Read these off the array that follows. Rows and columns are numbered from 1.
1) Report the top entry of the column that holds the largest entry.
2) Report the entry directly below 143.
3) Report the entry directly below the largest entry.
4) Report the entry directly above 141.
5) Report the entry at row 3, column 2.
6) Report the entry just right of 149.
7) Report the top-right entry.
[[133, 134, 112, 130],
 [136, 141, 115, 126],
 [143, 122, 114, 126],
 [140, 131, 119, 125],
 [123, 124, 125, 128],
 [123, 123, 114, 130],
 [139, 146, 100, 134],
 [149, 124, 114, 126],
 [121, 130, 100, 127],
 [118, 125, 105, 128]]
1) 133
2) 140
3) 121
4) 134
5) 122
6) 124
7) 130

x = ((128, 128, 128, 128, 128, 128, 128, 128, 128, 143, 151, 151, 151, 151), (138, 151, 151, 152, 152, 152, 151, 152, 151, 151, 152, 151, 151, 152), (128, 128, 128, 128, 128, 128, 138, 150, 151, 151, 151, 151, 152, 151), (128, 128, 128, 128, 128, 128, 128, 128, 128, 128, 132, 150, 151, 151), (128, 128, 129, 128, 128, 128, 129, 145, 151, 152, 151, 151, 151, 151))
The entry just left of 145?
Answer: 129
The entry just left of 132 is 128

grid =
[[119 127 123 130 144 138 124 127 119 116 142 130 131]
 [120 126 123 131 148 137 124 128 117 116 143 131 131]
 [127 132 129 130 118 135 135 131 137 128 126 120 131]
 [121 123 121 130 151 135 121 127 115 116 144 133 131]
 [121 123 120 130 152 135 121 127 115 116 144 133 130]]
Counting starts at 1.
The bottom-right entry: 130
What is the entry in the top-right corner?
Answer: 131
The entry in row 1 and column 3 -> 123
The entry in row 1 and column 1 is 119
The entry in row 1 and column 2 -> 127
The centre entry is 135
What is the entry just left of the centre entry?
Answer: 135
What is the bottom-left entry?
Answer: 121
The entry directly above 132: 126
The entry in row 3 and column 1 -> 127
What is the entry just right of 152?
Answer: 135
What is the entry at row 2, column 1?
Answer: 120
The entry directly below the centre entry -> 121

[[126 135 114 124 140 113 144 129]
 [118 113 114 117 122 133 151 122]
 [131 112 126 116 119 109 136 129]
 [129 130 128 126 136 122 143 114]]
The 1st entry in reading order is 126
The smallest entry in the last row is 114
Report the largest entry in the first row.
144
Report the fourth-last entry, reading row by row.
136
The entry just right of 151: 122
The entry directly above the smallest entry is 133
The entry in the top-right corner is 129
Report the bottom entry of the column that holds the largest entry.
143
Report the bottom entry of the column that holds the smallest entry.
122
The smallest entry in the first row is 113
The third entry on the main diagonal is 126
